(in the rows, 128 means zero)
A state moves one step at a time under one of 6 hidden systems, and each row is a state written as 18 numbers. Each run below is a few steps of one system.
seq 1, A:
[[137 155 113 152 175  99 115  93 169 111 141 178 129  79 154 110  83 127]
 [146 189 117 123 144  96 153 134 163  63 107 116 117 142 105  73 129 130]
 [ 97 133 139 138 124 117 158 139 128 114 182 107  66 171  93 100 106 168]
 [ 94 127 104 161 166 125 143  74 141 161 159 150  62 140 136 149 151 120]
 [122 163 131 121 156 132 170  87 102 141  77 126 124 160 132 104 190  93]
 [118 117 189 120 135 156 184 135  77 166 117 127 146 172 125  97 112 157]
 [133 115 157 167 167 170 154 114 156 168 136 165 144 112 174 161  92 154]
 [138 175 147 141 143 161 153 112 172  74  86 120 161 101 177 138 142 117]
 [ 86 155 183 116  94 138 154 136 113  59 139 102 135 111 131 102  88 146]]
seq 2, G (9 x 18):
[[170 116 149 135 143 159 133 132 132 193 137 146 102 194 160 162 119 148]
 [109 107 170 142 112 175 120 109  97 153 183 126 124 159 180  97  93 146]
 [100  85 127 152 102 149  78  94 101 135 168 153 144  77 164 147 108 102]
 [154  74  96 118 135 107  72 154 118 180 134 150 169  88 116 144 110 123]
 [152  99  88 134  89 132 127 181 132 154 142 131 170 145  82  78  99 147]
 [128 130  66 164  59 163 125 146 176 105 161 111 126 145 118 123 135 124]
 [142 137  81 107 110 120  67 139 163 125 156  90  82 160 152 152 160 106]
 [148 144 134  76  93  92  86 128  74 131 129 121  89 188 126 108 132 103]
 [158 138 137 143  64 142 136  95  75 131 102 181 117 170 126 147 125  96]]
seq 3, A (9 x 18):
[[122 171 144  74 134 123 133 121 130 175  79 138 160 124 186 147 131  99]
 [107 142 144  93 112 136 171 182 148 149  96 109 196 107 126 120 102 150]
 [102  87 118 165 124 165 133 163 172 121 163 107 170  75 125 137 105 162]
 [121 106 112 164 146 142  84 104 145  60 150 101 138  71 141 124 155 110]
 [134 129 151 107 137  80  87 112  73  59 130 120 111 107 102  93 128 113]
 [153 118 129 121 139  59 118 130  98 136 137 180  87 138  70 127  83 145]
 [183 143  77 154 127 111 144 131 165 153 114 172  94 176  92 149 135 126]
 [146 147 108 129  84 170 142 136 141 137 127  96 101 213 141 130 173 117]
 [ 82 121 151  98  99 161 120 118 100 181 156 100 109 163 185 144 139 119]]
seq 4, E, 9 rows:
[[ 85 158 149 137 103 155 122  83 144 113 157 136 113 106 203 159 103 112]
 [ 79 148 119 116 131 135 122  93 130 149 131 133 179  77 186  88 120  97]
 [129 125 104 133 159 148 157 136 145 164 102 127 205 111 134  62 139 125]
 [170 112 127 169 166 165 164 155 155 105  92 112 169 132  98 111 162 150]
 [148 118 158 142 153 129 129 145 132  40 113  88 110 118  93 151 157 149]
 [ 90 144 145  93 120  72 119 135 106  67 140  98  83 111  87 133 127 130]
 [ 83 153 101  97 116  56 145 124 119 153 147 152  84 130  84 111  99 125]
 [136 156 101 140 147 105 158 105 153 191 140 185  85 167 128 129 102 133]
 [164 154 158 158 147 164 143  90 148 144 129 169 109 165 191 148 105 134]]
seq 5, H (9 x 18):
[[161 151 184 104 182 124 101 126 118  73 107  97 142 120 170  97 128 131]
 [141 142 167  98 121  73  97 129  92  92 127 163 131  96 122 121  59 135]
 [135 143  95 140 116  72 148 132 147 129 130 185  91 120  68 151  86 137]
 [128 144  93 166 128 139 175 117 156 145 150 137  76 195 104 110 140 146]
 [ 96 134 144 156 111 186 140  77 109 132 160 114 107 166 182 101 151 112]
 [ 81 134 149 105 140 138 111  83 104 158 120 131 146  88 194 154 144  91]
 [113 133 128  76 157  98 136 160 143 196  96 136 174  91 139 141 109 132]
 [135 118 122 136 112 145 164 193 171 136 123 122 183 114  99 115  87 172]
 [125 124 122 175 128 159 137 145 180  48 152  94 126 107 114 126 133 152]]
seq 6, U (9 x 18):
[[136 169 130 157 141 133 129  82 157 116 152 176 125 123 182  90  74 124]
 [155 175 130 126  89 146  92  93 136 101 127 147 130 143 203 113 107  92]
 [143 171 136  74  73 128  93 135 120 106  89 107 147 139 174 145 139  85]
 [111 156 129  68 106 120 142 168 131 123  73  79 165 122 126 143 168 107]
 [ 91 125 116 119 149 137 175 155 144 119  94  79 166  99  90 121 182 130]
 [103  95 116 173 181 136 154 118 131  92 131 107 135  87  79 109 175 140]
 [150  95 146 177 180 113 117  97  98  73 147 149 107 101  90 107 126 143]
 [172 129 180 148 144 105 121 111  93  88 130 180 107 129 116 124  71 150]
 [150 172 186 122 112 127 147 125 131 117 118 174 120 142 161 153  53 148]]
seq 7, F (9 x 18):
[[131 167 154 122  81 144 130 113 135 145 148 164 109 161 186 145  64 130]
 [ 98 137 149 145  95 191 137  99 131 154 155 131 146 138 208 118 103 120]
 [103 108 126 146 126 192 122 102 114 146 143  93 169 130 180  83 166 107]
 [125  99 111 129 138 152 112 130  97 116 111  84 181 115 119  72 187 102]
 [147 103 102 115 143 107 113 162 118  99  86 104 175  88  73 113 171 115]
 [155 125 105 110 145  81 128 185 160 109  95 118 132 104  63 161 133 145]
 [122 147 129 112 139  77 148 169 168 120 139 129  79 131  83 170  90 168]
 [ 95 155 152 128 142  94 153 110 145 136 165 159  61 134 131 159  75 156]
 [114 156 152 144 146 125 137  67 117 158 154 176  80 149 178 126  95 123]]
seq 8, U, 9 rows:
[[134 165 120 120 123 114 163 114  97 109 100 129 142 164 101  35 143 110]
 [145 145 148 160 122 159 178  84  97 113  75 158 132 149 121 145 169 103]
 [152 113 190 133 173 163 124 120 117 102 109  97 109 136 158 186 166 138]
 [106  92 195 108 125 141 113 163  92 102 154  84 143 110 130 131 103 167]
 [ 70 115 143 117 120  99 145 128 109 143 138 157 157  56 108 135  75 138]
 [125 153 104 135 192 100 136 109 182 154 124 169 149  78 151 110  97 130]
 [172 150 101 161 133 157 109 121 175  99 141 132 157 134 172  66 109 124]
 [156 144 110 143  48 148  93 115 124  64 118 138 132 132 140 140 129  88]
 [144 167 135  75 110  83 107 144 127  91  83 112  97 134 120 182 152 104]]
seq 9, H (9 x 18):
[[103 176 157  86 142  65 122 102 114 102 122 147  73 113 133 158 108 119]
 [ 93 138 121 103 125  77 162 130 111 188 148 162  96 150  89 108  86 144]
 [ 95 105 100 187 103 170 183 111 138 177 158 161 134 140 109 124 119 141]
 [108 126 124 171 165 190 151  97 167 137 133 110 128 126 179 147 175 123]
 [117 140 169  91 176 143 102 127 135 142 129  88 151 116 210 112 131 130]
 [117 125 142  93 117 102  95 157 128 130 132 142 183  66 148 119  64 133]
 [139 138  78 141 124  91 137 163 188 109 121 153 147  83  76 136  96 141]
 [146 155  94 156 143 128 158 140 174  85 139 108 105 164  93  73 142 148]
 [120 144 147 151 125 146 124  76  90  70 153 120 105 150 146  61 139 111]]
seq 10, G, 9 rows:
[[ 87 159 162 117 126 146 154 141 144  79 150  82 144 122 151  65 104 152]
 [ 70 141 129 119 110 112 122 106 131  74 125 112 120  61 126 173 145 101]
 [132 123 122  84 180  72 131 148 118 164  81 128 120 114  89 167 163 123]
 [131 143 143 131 148 128 199 138 107 140  97 130 143 173  83  64 136 148]
 [111 155 128 184 133 178 171  86 160  74 124 124 129 120 152 117 153 120]
 [135 142 150 110 198 112  90 121 162  99 124  96 112  91 178 160 145 127]
 [116 132 183  74 149  69 127 149  79 112 115 126 131 110 100 104  93 146]
 [100 135 132 155 104 120 198 116 114 120  99 175 138 103  69 148 116 131]
 [129 135 104 158 186 150 172 129 198 166 113 129 129 124 138 160 157 142]]
seq 11, E, 9 rows:
[[161 110 165 156 163 146 137  79  70 152 116 162  98 177 133 132 150 123]
 [177 116 195 119 134 125  98 113  66 116  98 169 141 125 148 153  99 124]
 [149 123 156  80 101 106  92 173 117 138 106 141 170  97 140 164  74 136]
 [110 111 102 107  91 134 121 193 175 169 149 105 154 115 127 163  97 152]
 [ 95  92  86 163 115 171 127 146 176 154 188  92 113 132 136 145 143 147]
 [108  94 109 174 141 167 100  86 119 112 184 102 105 132 148  92 162 117]
 [150 120 120 137 127 123  89  88  71  94 131 132 138 133 129  51 149  91]
 [190 143 109 106 107  98 109 139  93 116  73 154 160 146  93  90 136  97]
 [180 146 117 100  99 113 138 175 140 134  69 132 130 165  95 178 146 123]]
seq 12, F, 9 rows:
[[178  76 146 160 183 126 119 125 109 157 118 157 107 135 100 184 144 149]
 [197 101 138 145 118 120  91 146 107 122 150 147  87 187 103 134 103 152]
 [143 111 138 147  61 129  84 125 105  93 166 163 116 120 129 145  64 130]
 [122 113  93 144  91 148  74 116 159 152 171 149 139  99 182 158  97 111]
 [ 99 127  64 125  91 150 113 131 153 179 170 108 135 153 155  84 138 111]
 [ 65 123  83 145  82 146 158 108 109 133 137 116 146 119  97  87 163  98]
 [103 111  90 141 142 127 139 103 118 129  94 119 135  95  97 162 207  87]
 [154 120 109  94 145  97 128 151 112 151  88 110 102 165  85 160 191 115]
 [138 118 159 101  97  96 149 164  83 130 102 142 107 153  65 171 114 146]]

Which system made each run below?
seq 13, 2 rows:
[[121 163 140  83 115 101 114 141 135 147 160 110  61 191 148 136 106 138]
 [ 91 142 131 147  61 150 156  94 110 156 157 175 107 154 147 142  90 118]]
 => E
seq 14 (2 x 18):
[[131 116 141 126 172  86 154 159 148 138 106 155 128  88  78 179  99 165]
 [ 90 139 125 134 160 116 202 153 162 160 142 124 118 138  87  99 108 175]]
 => G
seq 15 (2 x 18):
[[163 167  95 104 130  70 110 162 185 110 108 155 137 101 116 134  84 129]
 [147 191  93 130 106 123 164 156 199  96 117 123 128 157 121  98 112 135]]
 => U
seq 16, 2 rows:
[[145 139 120 112 132 135 102 129 141 120  81 133 205  70 167 122 132  95]
 [164 133 104 123 129 133 106 165 169  81  83 106 192  84 129 128 143 115]]
 => U
seq 17 (2 x 18):
[[109 112 118 141 170 148 136 134 180 145 127  94 107 108 139 206 176 137]
 [116 120 137  91 155  98 125 143  99 149 156  88  71 187 108  99 150 146]]
 => F
seq 18, 2 rows:
[[152 154 155 115 138 129  88  83 105 115 123 128  84 161 190 152 150  98]
 [121 150 143  64  95  92  98 128  89 180 119 151 120 146 159 149  97 107]]
 => H
seq 19 (2 x 18):
[[164 158 137 174 146 156 138  98 175 111 143 160  89 160 174 147 107 140]
 [135 166 153 122  96 154 104  99 118  90 156 111  97 175 191  97 118 113]]
 => F
seq 20 (2 x 18):
[[164 147 132 147  65 132 155 159 135 105 125 167 136 158  97 119  64 151]
 [120 144 110 154  87 160 146 135 192 131 155 131  93 147 148 198 112 141]]
 => G
seq 21, 2 rows:
[[133 134  81 100  90 123 123 140 120 202 128 129 124 191 125 103 145 108]
 [159 107 116 167  98 180 148 113 111 174 111 153 123 186 130 165 161 114]]
 => E
seq 22 (2 x 18):
[[115  97 114 160 161 153  90 130 167  83 167  86 145  76 151 116 142 140]
 [120 135  83  98 164  80  83 138 148 114 151  89 124 113 124  64 142 119]]
 => F
seq 23 (2 x 18):
[[131 107 152 148 174 170 125 106 123 183 164 125 122 162 186  98 118 146]
 [158  99 161 173 115 182 118 109  95 107 136 154 175 118 157  96  96 132]]
 => E
seq 24 (2 x 18):
[[136 121  65 165 103 146 129 114 128 106 132 115 134 152  95  74 178  99]
 [143  95 141 127 130 141  87 116  71 141 170 107 104 182 141  69 141 128]]
 => A
seq 25 (2 x 18):
[[135 140 114 131 105 137  67 107 143  89 142 133 166  83 185 101 103  99]
 [158 162 106  92  93  95  79 137 133  84  90 138 164  99 140 120 120  86]]
 => U
seq 26 (2 x 18):
[[158 136 125 144 203 115 135  82 127 160 116 152  84 165 137 121 166 118]
 [154 161 170 135 168 132 133  93 111 115 127 154 138 144 174  58  95 131]]
 => G
seq 27, 2 rows:
[[173 136 103 128 127 102  50 120 157 118 158 153 100 126 165 144  95 114]
 [155 168  67 101  87  91  90 131 158 148 135 152 113 158 146 112 109  97]]
 => H
seq 28:
[[130  72 100 116  92 110  75 157  96 137 142 111 112 120  80 176 154 119]
 [136 103 106 100 154  70 129 174 122 171 126 132 107 138  56 140 122 154]]
 => U
seq 29 (2 x 18):
[[ 82 121  99 155  85 164 126 128 176 148 195 118 105 133 158 148 104 139]
 [ 58 117  96 140 117 144 120  84 119 154 186 106 100 131 150  99 155 106]]
 => F
seq 30 (2 x 18):
[[103 170 120 105 155  67 139  79 102 121 115 150  74 140 110 105 150 100]
 [153 156 166 116 173 134 159 104  96 140  96 126 125 187 145  72 149 127]]
 => U
seq 31, 2 rows:
[[189 138 134 160 160 131 167 113 115 131  74 181 155 146 101 101 132 127]
 [195 153 173 121 157 124 131 148 143  84  69 135 134 130 132 176 126 142]]
 => E
